array([[7332, 7923, 4114, 2191, 6651, 6851, 5915],
       [8488, 7955, 7053, 4681, 2101, 4562, 4287]]) ==> 6651

array([[13, 46, 65, 49, 59],
       [59, 24, 47, 89, 69],
       [36, 50, 54, 39, 39]]) ==> 47

array([[  2,  20,  20,  21],
       [ 21,  26,  19,  21],
       [ 20, -28,  18,  22]]) ==> 26

array([[838, 160, 784, 646, 377, 629, 678],
       [217, 557, 370, 388, 400, 669, 112]]) ==> 377

array([[201, 222,  40, 239,  85, 164],
       [194, 107, 238, 131, 171, 202],
       [148, 178, 135, 231,  19, 144]]) ==> 131

array([[573, 536, 909, 419, 851, 474, 673],
       [528, 592, 198, 534, 855, 437, 246],
       [ 89, 443, 476, 579,  68, 263, 851]]) ==> 855

array([[-11, -42,  42, -20],
       [-12, -38,  24, -21],
       [ -9, -31,  28, -20]]) ==> -38

array([[7740, 6926, 6947, 6576, 2726, 5882],
       [7118, 5373, 5826, 6773, 8192, 7169]]) ==> 6576
---
-28,-14,-16,-12,-14,3
43,22,25,19,22,-4
-34,-17,-19,-15,-17,3
ans = -28, 3

-40,2,11,-5,20,-12 ans = -40, -12

-8,-33,16,42,-6 ans = -8, -6

7,7,-12,43,16,13,-1 ans = 7, -1

0,29,16,16
-1,-19,-15,-21
1,-28,31,50
ans = 0, 50

6,12,-14,7,12,6,-2
7,13,-43,-23,-15,-27,-41
ans = 6, -41

3,-8,-24,12
46,11,11,41
ans = 3, 41
---
[[-202 -832 -460 -192 -953 -930  582  106  699  312 -236  312  426 -848
  -976 -416]
 [-457 -692  -91 -264  440  -14  196  197 -424 -527 -225 -332 -149  686
   476   -8]
 [ 448 -572 -111 -661 -124  371 -901  436 -372 -630 -940 -948 -742 -106
  -436 -563]
 [-103  191 -669 -405  268  164 -782  -18  254 -581 -638 -299  608  115
    76 -992]
 [-738 -184  -83  130  541  601 -494 -254 -885  262  223   68  450 -184
  -707  710]] >> 710

[[7 4 5 6 2 5 4 5 3 4]
 [7 3 6 6 1 5 4 4 4 4]
 [5 2 6 5 1 5 4 3 6 3]
 [7 4 5 6 2 5 4 5 3 4]
 [7 4 5 6 2 5 4 4 4 4]
 [5 2 6 5 1 5 4 2 6 3]
 [7 3 6 6 2 5 4 4 4 4]
 [7 5 5 6 3 5 4 6 3 4]
 [6 2 6 5 1 5 4 3 5 3]
 [6 3 6 6 1 5 4 3 5 4]
 [6 3 6 6 1 5 4 4 5 4]
 [7 4 5 6 3 5 4 5 3 4]] >> 4

[[ 17 -25  24 -36  27 -26  23 -25 -25  -6  33   0  24 -10  34  31]
 [ -7  21 -11  29 -23  21 -28  31  21   7 -24   7 -32   7 -36 -28]
 [  0 -28  11  38  36 -26 -31  36 -26  -8  28 -10 -19  -2  30  34]
 [ 19  27  -1  25 -27  25 -27  31  26 -31 -38 -33 -11 -20 -31 -32]
 [ -7  19 -17 -30 -17  26 -20  14  20  24 -20  27 -18  25 -24 -12]
 [ -8  19 -11 -16 -19  20 -15   8  18  19 -23  23  -5  31 -21 -26]
 [ 23 -13  21  28  16 -18 -26  28 -15 -32  15 -17 -31 -30   7  17]] >> 17

[[507  54  43 619 384 495 277 103 286 353 468  80 124 260  10  42]
 [262 329 310 205 795 301 775 317 771 294 347 535 791 708 293 177]
 [ 47 407 343  50 537  22 576 465 587  64   0 510 571 401 361 458]
 [510  61  79 541 242 491 227 145 229 456 429 120 275  67  52  31]
 [201 355 483 202 234 104 151 377 171 234 159 374 156 373 434 431]
 [352 438 365 479  20 311  52 362  27 311 272 267  30  97 399 452]
 [759 281 310 740 649 766 571 308 594 724 759 359 483 363 302 232]
 [681 696 784 721 398 768 399 598 419 748 775 666 404 433 768 712]
 [577  42  39 583 124 510 112  88  85 410 443  44  45  85  17  47]] >> 47

[[-14  -5   1  -2  -1   8  27  31 -12  -2  -6  -7  11 -18]
 [ -4   2   7   4   7   0  -4   5  11  -5 -21 -10  10 -14]
 [ -5  -7   7   2  -5 -18 -12  -2   9  -9  10  -8  -4   1]
 [  6  15 -17   4  -7  -1 -11   6 -10  11  -9 -10   2  -2]
 [-13  16 -10 -19   1   8   6 -16   1 -14  -8 -11   2   9]
 [  5  -2 -11  10   6  -6  -7  18  13  12  -1   7  -5  -9]
 [ -1   7  12   3   2 -13  -5 -19  -4  -8   7 -19 -10  19]
 [ -7  -4  -5  -1   4   0   5  12   5 -15   1  -6 -13 -17]
 [ -1  -9  -2   2 -12 -15   4 -25  -5  10   0  -6 -12  19]
 [ 10   6  -8  10  10   1  -1  24   8   9   2 -11   0  -9]] >> -9

[[  1  18  -7 -15   2 -24   1  19  -9  -7   7  -8  13 -25 -23]
 [ -3 -46  20  45  14 -33 -21 -10  17 -19   0 -14 -12 -31  15]
 [-27 -34  11  20 -16  -4 -14 -30  12  -1  -1 -11 -14 -19  -6]
 [-15 -29  15  25 -15   1 -19   6   9   0 -10   6 -19 -11   1]
 [ 10  12  12 -32  13 -10   0  15 -26  -5  24   5  -5 -43 -21]
 [ 23 -32  16  14 -21  10 -24   4   6  10 -18 -14 -25 -30  28]
 [-16  22 -10 -21  -3 -31   2  16 -12  -3  21 -13  -3 -26 -24]
 [  7   7  -2  -5   2 -30  -1  23 -11 -15   0 -12  17  -6 -32]
 [-24 -29   9  14 -17 -11 -12 -19  14  -1  -5 -16 -11 -18   1]] >> 1
---
array([-28,  15,   5,  39]) → 5

array([[  8,  18, -15, -23, -35,  23],
       [ 49, -17, -41, -31,  -2, -12]]) → -41

array([[ -2, -20, -30, -27,  35, -30],
       [ 45,  48,  -4, -10,  11,  -9]]) → -4

array([ 12, -10,  -3,  37,   7]) → -3

array([24,  3, 36,  3]) → 36

array([[ 0,  0, -1, -9,  2, -1],
       [ 5, 39,  9,  3, -4, -6]]) → 9
---
[2982 6184 9700 9551 7018 7509 4372] value 2982
[-615 -463 -693 -779  522] value -779
[244  57   2 166 123 132] value 2
[ 311  669  268  610 -906 -691] value -906
[7423 1697 5146 4851 4916 8788 1943] value 1697
[ 988 -516 -472 -348] value -516
[89 62 83 17 65] value 17
---
104.502	-195.834	-102.751	45.495	-61.323	28.029
174.027	-137.969	-139.109	110.415	-5.615	121.570
out -137.969

-139.77	-48.86	-44.74	27.05	-13.41	-72.93	-14.26
85.81	-16.62	11.59	151.31	18.46	-39.21	-54.53
out -54.53

-0.09	-0.14	-0.07	0.09	0.00	-0.19	-0.08
-0.06	-0.12	-0.09	0.12	-0.04	-0.16	-0.06
out -0.14

0.20	0.03	0.04	0.02	-0.06	-0.13
0.17	-0.19	0.22	-0.18	-0.08	-0.03
0.24	0.23	0.06	0.00	-0.21	0.18
out -0.18

-162.226	120.199	-54.593	55.915	59.124 out 55.915

-2.0	0.4	0.7	1.0	0.6	-1.5	0.2 out 0.2

15.40	9.72	-11.62	-15.51 out 9.72

78.2	173.8	129.4	166.7	199.2	103.3
59.7	163.8	125.2	205.5	197.9	30.1
44.7	-221.0	15.3	-14.2	7.7	216.1
out 7.7

-162.22	182.40	228.35	-185.81	-176.17	-199.66	-186.52
159.79	-164.33	-134.12	111.14	196.02	220.70	90.41
out -185.81
